In the data rows, 128 means zero.
Each row has a hidden score. How much does it go up from the first row of each pair to the second? 20 means little or no change, 40 a big rise and 0 a big fall. The score is a weighted sum of the row's numbers plus the product of two more (or one squared), each taken from its middle value.
[100 101 141 150 101 189 165 173 100 151 119 101  99 147 109 100]
[104 130 159 100 169 122 127 156 173 151 187 213 164 100 164 157]: 31
[100 100 130 100 101 173 185 130 149 134 114 162  99 131 115 100]
[100 205 101 115 101 101 132 102 100  99 150 101 112 100 100 149]: 24
[100 152 125 100 121 101 104 134 116 149 103 101 141 150 109 176]
[156 165 117 179 189 125 100 101 104  99 197 101 255 140 104 100]: 6
[100 100 165 100 116 180 172 127 135  99 103 151  99 112 100 125]
[101 100 108 130 194 101 100 138 100  99 167 101 161 100 109 132]: 10
[100 100 126 100 137 158 157 142 100  99 113 101  99 122 100 100]
[204 175 142 124 191 109 100 101 100 135 103 101 156 147 174 216]: 12
[100 100 101 116 152 101 108 101 133  99 103 162 113 100 100 144]
[103 178 134 100 101 155 156 175 121 155 107 101  99 194 100 157]: 24
[100 129 168 103 106 218 223 178 113 152 131 219  99 100 155 100]
[122 158 101 126 140 101 106 101 126 109 136 101  99 113 133 181]: 12
[156 208 101 172 101 101 111 101 100 134 116 162 152 100 100 129]
[100 100 165 110 132 137 172 224 131 173 103 108  99 202 155 203]: 17
[113 202 153 176 101 162 179 131 106 207 126 128  99 125 113 100]
[106 130 167 100 101 159 100 116 138 115 148 108  99 171 126 105]: 13
[250 164 164 160 169 135 114 101 164 120 108 101 127 172 148 172]
[100 158 178 159 101 184 160 101 100 210 118 132  99 124 100 122]: 29
[169 102 101 117 101 101 117 101 100 102 122 101 135 228 143 165]
[100 109 141 117 103 169 137 129 142  99 106 170  99 131 115 100]: 27
[109 174 122 117 101 101 100 117 162 107 135 101 136 100 122 100]
[108 146 172 121 191 113 132 112 123 112 187 169 142 100 213 133]: 16
[178 190 101 190 101 101 174 101 112 160 103 158 144 127 155 135]
[100 110 101 120 169 101 132 101 100  99 233 184 127 100 153 100]: 9
[133 100 140 100 101 133 120 159 100 107 120 101  99 167 100 156]
[208 107 101 102 101 101 100 101 100  99 103 115 157 148 166 143]: 23
[149 100 193 100 109 128 160 213 140 150 104 101  99 185 134 185]
[173 194 136 163 101 106 110 117 129 150 103 101 110 105 135 100]: 31
[162 100 101 177 134 101 100 144 100  99 113 101 158 130 111 194]
[131 160 186 146 189 130 100 118 160 136 216 139 159 100 175 176]: 26
[194 170 101 168 101 109 105 101 105 124 103 196 147 102 162 102]
[173 186 101 103 113 101 100 101 100 133 103 113 153 123 100 122]: 24
[145 100 149 114 116 138 166 235 127 144 107 101 108 158 142 175]
[158 103 104 111 153 101 100 119 151  99 103 104 107 128 170 141]: 14
[100 100 149 104 119 155 159 137 105 122 103 123  99 105 100 100]
[148 100 101 128 154 101 100 162 126 121 103 110 107 121 149 188]: 3
[100 100 153 100 118 136 100 137 110  99 167 101  99 156 100 100]
[100 140 101 128 190 106 122 101 208 123 108 163 115 100 100 119]: 17
[100 100 141 104 131 152 120 186 190 115 103 101 102 169 117 163]
[146 110 101 100 101 101 100 112 178  99 106 101 128 159 114 187]: 19
[125 159 105 201 105 116 168 101 102 141 103 191 172 100 196 122]
[100 150 127 100 101 160 204 151 126 162 103 169  99 160 100 100]: 27
[208 175 101 100 101 101 100 101 114  99 103 101 134 153 137 124]
[100 100 132 105 159 112 169 176 117 146 165 109  99 130 102 109]: 15
[100 100 194 100 177 174 152 175 100  99 236 122 126 160 100 110]
[100 129 184 194 202 174 166 142 100  99 207 108  99 100 100 100]: 15
[100 147 142 100 101 132 187 233 156 126 103 101 113 157 100 125]
[100 100 101 151 198 101 123 101 100  99 189 151 158 100 100 120]: 2
[100 100 101 100 174 101 103 101 100  99 156 116 151 100 100 100]
[112 100 144 140 101 158 201 126 193 155 103 161  99 100 118 100]: 25
[183 198 101 199 124 101 159 101 106 174 103 186 140 100 171 131]
[100 101 154 100 101 119 136 173 126 162 103 101  99 218 115 195]: 15
[126 103 101 100 206 107 100 105 100  99 206 115 205 104 121 160]
[162 133 101 101 153 112 100 101 150 142 105 128 116 115 125 100]: 17
[107 120 121 125 126 153 160 148 135 174 103 101  99 174 100 134]
[150 172 101 156 112 101 117 101 116 198 103 186 172 123 126 166]: 20
[152 171 106 146 147 101 100 105 142  99 162 111 163 100 100 100]
[132 100 101 100 101 147 117 148 103 127 136 101  99 201 100 110]: 14
[100 126 249 107 156 216 195 190 200 191 190 168  99 100 109 154]
[102 100 101 118 185 104 108 101 116 100 131 151 130 100 125 124]: 13
[223 100 101 102 127 101 114 101 100  99 103 101 124 133 116 138]
[218 148 110 136 146 144 100 101 138 179 114 101 183 179 172 213]: 19
[111 122 106 118 172 101 105 104 160  99 139 136 131 100 100 107]
[100 100 187 159 101 209 191 182 170 133 104 140  99 100 200 100]: 27
[135 100 158 100 108 166 100 148 116 158 103 108  99 183 100 105]
[100 100 143 100 101 168 138 158 100 172 106 101  99 128 100 162]: 21
[106 109 126 140 101 146 206 164 216 177 103 148 124 130 165 100]
[185 100 101 100 101 101 100 101 100 121 124 101 169 138 112 163]: 15
[100 117 173 103 166 163 160 129 100  99 214 131  99 103 101 100]
[151 100 101 100 136 101 100 104 100 103 133 101 154 138 136 169]: 18
[100 100 136 115 113 171 189 166 196 115 103 122  99 100 114 100]
[116 170 114 146 101 101 100 101 100 139 109 124 100 100 110 162]: 18
[171 156 128 102 135 101 100 101 106  99 174 116 138 100 105 100]
[100 103 142 100 127 138 136 176 100 107 112 101  99 110 100 100]: 23
[132 117 101 122 101 101 100 101 100 171 112 101 153 164 100 197]
[100 100 181 100 101 179 140 124 169 179 103 112  99 130 163 100]: 28
[119 139 121 131 223 101 100 101 110  99 237 137 177 100 100 121]
[100 107 193 145 101 192 191 180 111 167 147 196  99 101 189 100]: 30
[100 145 189 159 101 190 205 144 172 147 103 177  99 112 138 100]
[123 100 150 100 103 128 154 206 100 139 113 101  99 234 131 159]: 11
[190 140 101 138 168 101 100 111 100 112 139 123 167 109 143 100]
[134 106 101 137 210 123 151 137 190 126 103 199 131 100 175 115]: 19
[100 100 101 100 113 101 100 101 100  99 103 101 142 121 100 100]
[100 143 165 209 101 175 225 163 160 125 132 145  99 107 128 100]: 22
[100 107 101 100 101 105 100 101 100  99 103 101 108 144 100 117]
[145 187 114 100 101 101 100 108 121  99 133 125  99 100 139 100]: 22
[107 143 101 143 101 101 100 128 119 111 202 101 161 100 100 146]
[160 143 101 189 104 101 133 110 174 118 103 194 169 119 145 134]: 27
[133 100 205 100 101 148 131 181 175  99 135 140  99 166 126 100]
[133 111 175 176 123 198 214 133 148 181 143 177 102 107 151 100]: 9
[124 139 103 100 176 101 110 191 136 181 157 136 187 103 139 186]
[157 187 117 100 179 101 100 101 122 115 118 112 125 155 105 100]: 21
[107 100 126 164 101 119 138 127 116 136 106 188 115 100 219 100]
[137 122 113 223 142 111 133 101 176 161 125 218 139 100 163 100]: 14
[119 101 101 138 101 101 110 101 156 108 105 126 127 100 120 100]
[167 125 101 100 101 113 100 101 126  99 135 101 136 137 145 176]: 13
[170 167 101 166 128 101 111 101 100 151 103 166 187 100 119 119]
[100 113 132 139 115 184 215 182 191 158 103 146 109 115 106 100]: 24
[147 184 132 114 161 101 105 106 101  99 173 127 133 100 100 179]
[130 132 101 100 120 101 100 112 116  99 103 101 119 183 146 167]: 20
[141 147 112 185 144 101 127 101 114 138 103 190 156 110 136 104]
[118 138 101 153 138 101 108 198 163 158 103 130 193 100 111 135]: 21
[100 196 218 100 101 149 130 144 132 156 132 105  99 100 100 181]
[100 100 112 100 153 101 100 101 130  99 133 101 121 100 100 110]: 10
[132 105 102 209 128 101 155 144 165 110 103 162 160 100 139 100]
[154 176 129 198 135 129 168 101 181 175 114 214 159 100 138 100]: 18
[100 100 199 129 178 182 175 126 160  99 195 104  99 100 100 110]
[158 195 122 100 170 104 100 101 100  99 141 113 177 116 128 100]: 22
[101 100 101 135 101 171 145 157 110 162 104 108  99 173 100 125]
[100 100 101 102 202 101 130 105 138  99 196 144 125 100 100 100]: 20
[209 100 109 100 101 101 100 101 100 118 110 116 122 142 204 109]
[100 119 101 111 101 164 188 164 176 143 116 145 141 163 122 118]: 24
[101 147 116 238 114 101 114 132 151 170 103 138 150 116 202 100]
[100 146 101 117 196 107 106 101 121  99 113 111 144 100 100 100]: 21
[119 100 101 100 101 101 100 101 100  99 103 120 106 100 100 141]
[100 127 132 100 136 142 171 192 162 143 183 101  99 100 100 109]: 19
[100 100 101 111 101 101 106 101 100 154 107 107 172 180 100 155]
[116 100 159 100 101 133 192 222 116 160 150 106  99 206 145 170]: 17
[166 100 101 161 166 117 175 118 161 118 103 191 160 100 184 100]
[100 101 133 102 101 142 130 122 130 173 106 119 109 173 126 105]: 14
[100 100 185 143 197 142 151 147 134  99 175 114  99 100 100 100]
[139 190 115 177 122 106 141 101 122 164 103 171 144 100 152 100]: 23
[100 100 120 100 105 140 126 134 100  99 103 101  99 100 100 115]
[120 100 101 100 102 101 100 101 100  99 103 101  99 100 100 113]: 19
[131 141 101 212 112 128 115 101 157 144 103 166 162 100 145 100]
[196 100 101 100 101 101 100 101 100 160 143 101 139 141 149 170]: 15
[184 100 101 100 101 101 100 113 100 133 122 101 133 187 159 195]
[103 127 105 152 101 177 173 127 114 141 103 160 108 133 153 100]: 25
[100 103 120 170 101 113 109 133 225  99 103 105 123 100 172 140]
[100 117 101 189 101 101 137 101 154  99 103 182 116 100 174 100]: 19
[183 153 101 110 101 101 100 101 100 168 143 101 114 182 100 179]
[219 100 101 112 101 101 100 109 104  99 103 108 163 173 164 140]: 32
[129 100 101 153 124 101 100 101 111 102 103 170 128 100 132 100]
[100 100 246 132 155 212 185 169 136 154 209 154  99 100 143 118]: 22
[100 119 143 100 101 127 150 166 105 162 120 120  99 145 100 141]
[105 100 101 126 183 101 100 101 100  99 168 118 125 101 111 100]: 10
[112 151 198 102 101 169 133 140 167 133 168 108  99 122 100 100]
[100 100 101 125 172 101 100 101 100  99 117 110 150 100 100 100]: 13
[159 140 101 164 110 104 126 101 126 173 103 166 192 115 160 185]
[151 145 115 170 171 101 100 118 123 117 196 101 255 108 159 100]: 25
[176 100 101 173 107 101 152 120 173 150 103 215 194 152 187 100]
[100 126 121 105 182 101 136 101 120  99 126 137 110 100 113 100]: 8
[100 100 168 100 124 171 166 125 195  99 103 103  99 100 100 100]
[107 100 101 149 148 119 142 101 167  99 103 152 170 101 151 100]: 18
[207 137 111 100 125 101 100 101 184 133 103 101 117 134 153 129]
[168 100 101 100 115 101 100 126 114  99 130 120 111 172 130 174]: 15
[106 125 101 158 185 101 100 101 125  99 150 133 128 100 100 111]
[100 112 197 100 133 168 100 149 100  99 170 101  99 131 101 100]: 29
[186 100 101 100 101 101 100 101 100  99 116 137 149 134 125 152]
[133 100 128 100 101 168 115 127 100  99 103 101  99 189 137 143]: 15
[172 191 187 143 153 232 151 160 150 136 139 101  99 164 153 179]
[171 152 101 100 101 101 100 101 109  99 103 108 101 106 153 156]: 34
[133 113 101 100 136 101 100 130 100  99 103 131 143 100 156 177]
[123 149 136 113 113 101 100 101 100 141 150 131 144 100 122 122]: 25
[100 100 101 129 184 101 100 101 100  99 154 101 143 100 100 100]
[100 162 101 111 101 101 100 101 100  99 110 177 157 100 100 100]: 26
[100 134 137 121 235 101 100 101 106  99 221 141 166 100 100 107]
[110 100 148 188 147 192 227 202 149 124 103 175  99 143 150 100]: 22
[181 124 101 100 113 101 100 101 117  99 125 101 120 174 201 161]
[160 100 101 109 172 101 153 130 121 147 103 112 170 160 126 163]: 23
[130 205 101 194 114 101 118 101 100 137 113 147 172 100 135 117]
[123 100 188 100 101 157 173 212 131 156 103 101  99 211 100 186]: 27
[100 101 101 100 149 101 100 101 100  99 103 103  99 100 100 100]
[100 100 126 114 209 101 100 118 100  99 207 101 205 100 100 150]: 21
[170 112 101 106 102 101 100 127 120  99 143 112 188 147 153 100]
[121 215 129 132 101 176 186 107 143 155 127 159  99 114 111 120]: 8
[111 118 101 100 151 101 100 101 100  99 169 107 131 100 100 100]
[100 113 142 100 152 156 139 132 102  99 192 101  99 103 100 100]: 19
[100 100 150 100 130 151 100 149 103  99 136 114  99 115 100 100]
[100 155 151 169 101 186 184 141 149 152 119 129  99 100 124 100]: 21
[148 120 101 195 131 101 157 139 168 106 103 189 191 100 174 100]
[115 121 101 178 101 110 139 112 152 113 103 191 178 100 204 120]: 16
[152 181 137 243 161 119 143 101 148 113 129 191 140 106 170 100]
[100 100 163 100 101 146 147 172 100 145 105 101  99 197 106 188]: 25
[134 173 150 118 178 101 100 101 100  99 174 101 128 108 101 116]
[115 116 110 119 158 101 121 101 151  99 127 148 112 100 131 117]: 17
[100 135 101 167 158 101 114 132 100  99 172 120  99 100 102 100]
[122 102 131 142 101 101 100 101 113 104 106 154 128 100 174 100]: 29
[100 122 166 158 101 185 217 164 163 210 103 184  99 123 120 100]
[247 186 135 152 158 143 100 101 105 190 140 101 139 152 200 211]: 1
[113 153 168 125 224 120 137 101 109  99 165 151 146 100 100 100]
[141 100 115 100 101 135 129 131 100 170 150 101  99 156 100 136]: 10
[102 142 200 183 101 191 201 159 129 138 106 143  99 100 149 100]
[149 185 101 138 101 101 100 101 100 131 118 101 185 152 100 151]: 9
[100 100 143 100 103 168 152 129 107 101 103 101  99 100 111 100]
[158 252 105 209 116 101 109 101 130 112 103 183 112 100 181 111]: 6
[100 100 134 184 167 101 107 101 100 100 157 116 148 100 100 100]
[140 157 101 134 169 101 100 131 100  99 181 124 175 106 109 155]: 13
[137 123 102 100 101 101 100 101 100  99 129 101 118 100 139 100]
[137 127 114 143 145 101 113 133 100 105 113 101 150 115 114 175]: 16
[112 118 101 151 101 137 114 101 129 130 105 161 130 100 220 112]
[100 149 178 121 140 175 100 106 115  99 163 101  99 100 100 100]: 20
[100 100 167 178 101 169 174 143 157 183 103 155 111 105 168 100]
[100 105 160 100 134 149 138 119 100  99 184 101  99 100 100 100]: 18
[176 100 101 107 101 101 100 103 100  99 103 101 136 172 172 134]
[100 100 199 162 101 175 155 164 157 147 110 118  99 138 100 100]: 27
[150 182 101 137 161 101 106 142 118 114 167 101 160 123 119 194]
[100 167 154 100 101 138 139 149 108 118 114 101  99 183 100 165]: 34
[106 137 101 100 109 101 100 122 100 105 103 101 139 100 100 100]
[100 100 155 100 133 172 129 124 100  99 103 101  99 146 100 100]: 15
[193 100 173 100 101 187 100 112 139 128 103 101  99 210 100 100]
[155 114 101 150 114 101 100 129 147  99 103 133 100 166 144 210]: 10
[107 183 101 100 144 101 100 130 135 124 136 150 203 100 137 135]
[100 100 101 108 139 101 100 101 112 117 103 118 116 100 113 100]: 20
[102 180 101 117 160 101 100 101 100 107 103 197 113 104 100 134]
[112 117 172 225 147 182 221 155 181 144 115 206  99 116 139 100]: 24
[173 132 131 107 123 101 100 119 142 113 142 127 202 100 117 100]
[100 137 171 152 101 148 145 132 100 207 107 103  99 183 100 100]: 10
[100 100 120 100 127 157 113 171 100 156 103 101  99 133 100 106]
[171 120 147 125 175 101 100 128 120  99 153 104 158 121 133 132]: 26
[100 208 157 158 101 182 169 154 158 148 106 114  99 114 131 100]
[100 100 135 100 101 143 135 151 114 118 141 101  99 124 100 100]: 24
[100 100 101 115 112 101 100 101 111  99 103 101 112 117 102 100]
[158 118 186 143 101 156 135 169 100  99 115 115 105 175 120 159]: 19
[118 100 180 100 152 122 169 192 100  99 103 101  99 202 161 155]
[100 100 119 100 196 101 107 101 124  99 149 138 104 107 100 100]: 13
[145 176 101 100 101 101 100 101 100 195 115 113 151 132 116 176]
[131 155 101 152 131 101 111 101 100 142 104 150 172 133 139 113]: 20
[100 146 134 175 195 108 163 101 100  99 175 152 121 100 168 102]
[169 186 154 133 103 143 100 151 157 202 148 121 131 143 190 223]: 14
[131 126 106 149 101 124 148 131 214 143 103 194 137 100 244 100]
[137 115 117 140 117 101 102 146 106 105 103 113 139 154 150 181]: 10
[106 100 173 126 172 170 189 132 199 100 111 175  99 100 128 113]
[137 132 103 123 117 101 104 126 100 144 120 101 106 142 150 164]: 11
[121 100 174 100 101 139 152 210 158 145 103 101  99 176 133 191]
[100 139 146 164 181 128 144 101 128 120 191 162  99 100 163 100]: 16
[132 100 101 100 112 101 100 101 103 125 103 162 123 160 100 111]
[100 127 116 100 101 160 131 142 112 170 125 109 128 121 100 140]: 18
[140 148 119 106 179 115 100 101 100 126 244 104 192 100 100 121]
[101 145 101 129 129 101 100 120 100 161 123 101  99 130 100 136]: 22
[131 106 109 116 178 101 100 101 153  99 113 231 108 100 132 100]
[127 100 117 129 133 101 107 180 130 122 103 115 136 119 177 199]: 20
[153 100 101 147 101 107 100 101 150 192 106 123 168 157 164 134]
[100 100 133 127 101 178 192 116 140  99 103 141  99 100 100 100]: 27
[164 149 101 207 108 110 144 101 100 177 103 155 154 100 113 127]
[167 100 101 118 101 101 110 133 100 124 103 144 168 146 175 168]: 21
[146 175 101 169 125 101 116 101 100 154 114 133 116 100 113 140]
[139 100 156 157 126 168 190 250 142  99 131 101  99 188 128 116]: 20
[100 174 101 150 146 101 115 180 196 182 140 168 194 100 173 174]
[136 100 108 136 138 101 122 176 190 118 114 101 151 152 138 233]: 17
[127 156 145 217 156 101 150 101 157 180 165 179 140 100 197 100]
[100 100 167 123 156 184 192 129 181 133 122 164  99 132 103 100]: 23
[117 145 101 133 104 101 100 101 154 205 103 106 185 103 211 101]
[106 217 154 100 101 144 144 149 100 178 120 143  99 182 100 114]: 19
[100 100 101 100 170 101 100 101 100  99 103 101 106 100 100 129]
[100 100 101 101 161 101 100 101 100  99 103 139 124 100 100 100]: 23
[205 125 203 109 164 221 131 138 177 190 119 101 107 175 118 220]
[214 108 101 100 101 101 100 101 100  99 111 101 103 135 140 124]: 25
[153 100 110 142 112 101 100 105 100 117 164 101 107 203 125 163]
[117 175 110 196 102 101 100 101 108 169 103 201 170 123 167 100]: 26
[192 116 101 146 118 101 100 104 141 151 117 111 197 171 165 147]
[100 100 134 111 176 143 136 137 100  99 179 101  99 100 100 137]: 10
[100 104 154 100 101 143 174 196 100 141 130 101  99 130 100 151]
[100 142 101 141 176 101 100 123 129 111 190 101 172 105 129 119]: 8
[100 100 110 107 159 167 180 153 255  99 103 158 109 105 108 100]
[162 125 106 109 131 101 100 150 100 100 115 113 165 137 122 100]: 20
[191 100 101 132 101 101 100 105 100 117 103 101 132 157 100 186]
[119 100 147 100 101 159 117 147 100  99 103 133  99 171 175 100]: 28
[100 147 108 117 101 171 103 130 154 170 168 135 121 100 109 100]
[100 105 109 162 215 101 100 101 100  99 168 101 156 100 100 108]: 23
[184 125 101 100 167 107 100 101 217 104 118 101 120 118 175 100]
[206 140 101 100 101 101 100 101 124  99 103 101 126 151 154 100]: 23
[154 153 108 100 101 101 100 111 100 134 110 101 149 168 118 205]
[100 117 143 116 101 197 131 177 203 155 164 147  99 109 178 100]: 20
[100 100 101 108 179 101 100 101 100  99 169 101 126 100 100 101]
[100 147 104 147 213 101 127 101 111  99 218 153 129 100 100 107]: 15
[100 111 158 173 101 175 211 162 167 202 103 191 117 114 110 100]
[100 100 151 100 106 144 134 159 100 128 165 101  99 117 100 126]: 16
[100 100 123 102 116 170 180 139 175 164 103 154  99 111 100 105]
[100 119 195 100 178 154 117 130 123  99 143 101  99 100 100 100]: 23
[100 100 123 100 106 160 122 137 121 141 105 101  99 182 117 100]
[132 124 138 194 140 120 124 110 129  99 173 200 116 100 112 102]: 19
[104 127 126 100 101 129 153 149 134 199 115 101 106 164 100 152]
[129 171 101 111 101 101 100 102 100 146 103 127 173 141 107 114]: 23
[193 113 101 151 150 101 126 156 111  99 103 127 137 214 113 171]
[180 144 101 172 101 101 139 101 159 103 103 188 192 127 158 100]: 37
[116 187 167 169 112 191 225 153 123 185 142 192  99 100 136 100]
[189 152 120 189 101 113 112 101 179 168 133 196 136 100 144 105]: 17
[100 100 167 120 101 191 132 184 157 130 123 101  99 131 100 141]
[153 129 101 120 141 101 100 127 122  99 103 150 172 116 146 161]: 23
[100 139 163 176 101 166 192 118 114 192 103 124  99 102 134 100]
[138 193 101 116 113 112 100 101 133  99 151 133 112 136 108 100]: 7
[100 100 187 159 113 200 179 201 197 207 140 168  99 100 194 100]
[119 100 178 140 101 139 112 141 172 163 111 101  99 171 126 129]: 17
[146 169 101 165 152 101 100 101 131 123 103 121 155 121 100 157]
[133 134 192 100 101 164 109 118 100 132 134 102  99 160 126 100]: 29
[214 115 101 100 101 101 100 101 120  99 103 101 182 140 164 100]
[100 100 101 100 173 101 101 101 100  99 111 131 128 100 100 100]: 7
[170 151 101 100 101 101 100 152 112 118 120 104 120 143 135 183]
[111 117 101 143 101 101 113 101 153 138 103 121 188 112 182 137]: 30
[100 125 137 135 168 101 100 101 100  99 171 137 101 100 100 100]
[100 100 161 100 140 181 123 108 100 115 125 110  99 100 100 100]: 22
[100 120 182 114 115 141 166 208 107 136 103 101  99 213 121 217]
[100 100 188 100 101 135 165 224 173 136 138 107  99 179 118 197]: 18
[136 100 101 105 169 101 100 101 110  99 127 101 123 107 100 153]
[100 152 143 100 101 173 100 168 100 171 103 101  99 104 100 161]: 23
[199 103 101 100 124 101 100 115 100  99 103 116 144 125 171 137]
[100 105 103 123 197 101 124 101 124  99 160 147 117 100 100 135]: 12
[132 139 101 131 101 101 100 101 100 148 105 167 169 102 199 161]
[120 152 101 118 101 101 113 101 113  99 103 172 136 100 128 149]: 22
[100 184 149 100 139 170 141 198 132 132 154 111  99 100 100 164]
[227 243 168 120 216 153 100 101 101 165 124 101 170 153 157 187]: 17
[110 100 101 166 127 109 114 101 150 155 103 133 121 123 144 100]
[100 100 101 155 174 101 112 101 100  99 190 138 111 100 100 117]: 15
[177 100 101 100 116 117 100 101 100  99 112 101  99 162 175 168]
[100 129 101 175 189 110 100 101 106  99 206 166 155 100 100 141]: 16
[107 100 132 110 101 127 155 200 132 116 127 101  99 156 130 155]
[101 100 125 106 101 189 137 149 140 165 124 171  99 141 124 119]: 12
[100 142 101 100 108 101 100 101 100 120 126 101 121 100 100 142]
[146 126 101 230 181 101 158 171 148 159 148 151 255 119 177 186]: 15
[154 100 121 120 163 101 100 128 100  99 119 104 191 130 138 108]
[195 145 124 142 133 124 100 133 134 148 221 120 255 110 164 100]: 29
[100 100 124 114 101 158 169 161 168  99 103 144 101 100 100 100]
[145 178 127 176 136 101 151 101 149 161 103 191 142 100 171 100]: 19
[120 163 101 114 101 101 123 118 100 165 110 134 159 135 113 179]
[100 106 101 157 160 101 100 101 100  99 149 137 135 100 100 108]: 15
[124 143 171 100 101 179 103 125 100  99 103 101  99 167 102 120]
[116 100 152 174 110 120 174 255 121 139 156 102 167 132 149 169]: 25
[103 131 101 121 127 101 100 101 100 128 133 101 146 100 100 100]
[107 100 152 104 111 130 140 215 181 129 133 124  99 209 172 160]: 16
[147 132 101 160 157 158 146 109 179 148 103 246 114 100 210 100]
[100 100 101 128 199 101 100 101 103  99 145 105 141 100 100 100]: 21
[142 158 119 196 101 103 161 142 175 190 103 116 172 111 148 100]
[129 169 101 100 101 101 101 106 100 156 103 123 121 100 100 143]: 16
[122 100 101 131 147 126 148 112 190  99 130 151 124 100 111 100]
[120 100 151 108 116 149 148 190 154 100 122 101 110 181 124 146]: 21
[100 146 105 126 180 108 100 101 100  99 204 136 137 100 100 102]
[144 100 136 100 101 138 159 162 126  99 147 101  99 214 101 131]: 26
[142 100 145 104 101 137 153 173 100  99 103 101 114 188 158 144]
[100 100 168 100 119 158 153 131 100  99 129 101  99 132 100 102]: 23
[104 124 125 148 154 101 117 101 125  99 169 129  99 100 100 111]
[111 119 130 121 101 179 123 126 100 146 103 101  99 100 100 140]: 19
[255 159 101 203 210 105 137 120 100  99 161 101 156 185 209 222]
[166 126 101 126 121 101 100 101 104 171 108 111 176 132 116 134]: 38
[100 100 101 134 215 101 145 101 145  99 106 153  99 121 116 100]
[140 143 101 100 101 104 112 101 100 176 103 113 189 133 150 100]: 33
[131 100 101 163 173 109 171 104 127 101 103 196 171 100 160 100]
[100 100 168 100 133 156 116 143 134  99 130 101  99 100 100 101]: 19
[225 102 101 118 101 101 100 101 145  99 119 104 154 175 141 127]
[132 207 128 179 138 101 100 101 100 152 103 147  99 140 100 150]: 20
[100 123 150 146 101 182 164 139 195 209 103 114 102 139 155 100]
[100 103 155 100 101 182 140 123 156 141 111 110  99 100 100 100]: 24
[193 242 106 177 128 101 144 101 100 140 136 186 144 108 157 142]
[124 148 101 151 101 104 100 101 128 135 103 106 168 184 165 124]: 22
[100 100 189 178 168 172 197 148 129 144 207 159  99 100 112 100]
[205 100 101 130 101 111 100 101 100  99 103 101 154 185 155 128]: 23
[167 128 101 100 130 101 100 101 112  99 103 109 167 148 144 100]
[122 119 101 100 101 126 100 101 107 129 120 101 119 137 179 100]: 13
[133 100 101 124 139 123 154 101 119  99 103 173 135 117 146 100]
[170 173 101 100 105 107 100 101 100  99 115 112 130 154 117 100]: 20
[173 100 151 100 116 175 114 136 151  99 129 101  99 235 152 123]
[100 100 124 141 101 221 139 169 197 168 153 147  99 100 148 115]: 13
[148 164 124 100 158 101 100 102 100  99 146 106 154 101 106 100]
[134 153 101 196 107 106 130 104 161 164 120 101 147 100 161 100]: 17
[100 100 120 112 114 133 147 187 126  99 118 139  99 159 132 131]
[167 100 101 237 111 101 150 101 145 155 103 197 162 100 120 100]: 21
[118 100 139 100 101 166 143 180 173 155 103 107  99 132 159 111]
[140 100 161 107 101 165 153 173 122  99 103 101  99 197 124 119]: 22
[155 121 101 169 185 107 109 116 175 126 128 218 143 100 172 100]
[100 113 114 120 200 101 123 101 131  99 131 165 107 100 100 123]: 16
[104 114 181 119 119 149 219 201 103  99 140 118  99 181 100 135]
[128 149 101 129 101 101 100 101 100  99 103 162 158 100 108 126]: 12
[148 146 101 133 101 101 118 101 113 108 103 119 147 100 131 107]
[162 152 101 106 101 101 108 131 132  99 111 116  99 155 129 181]: 11
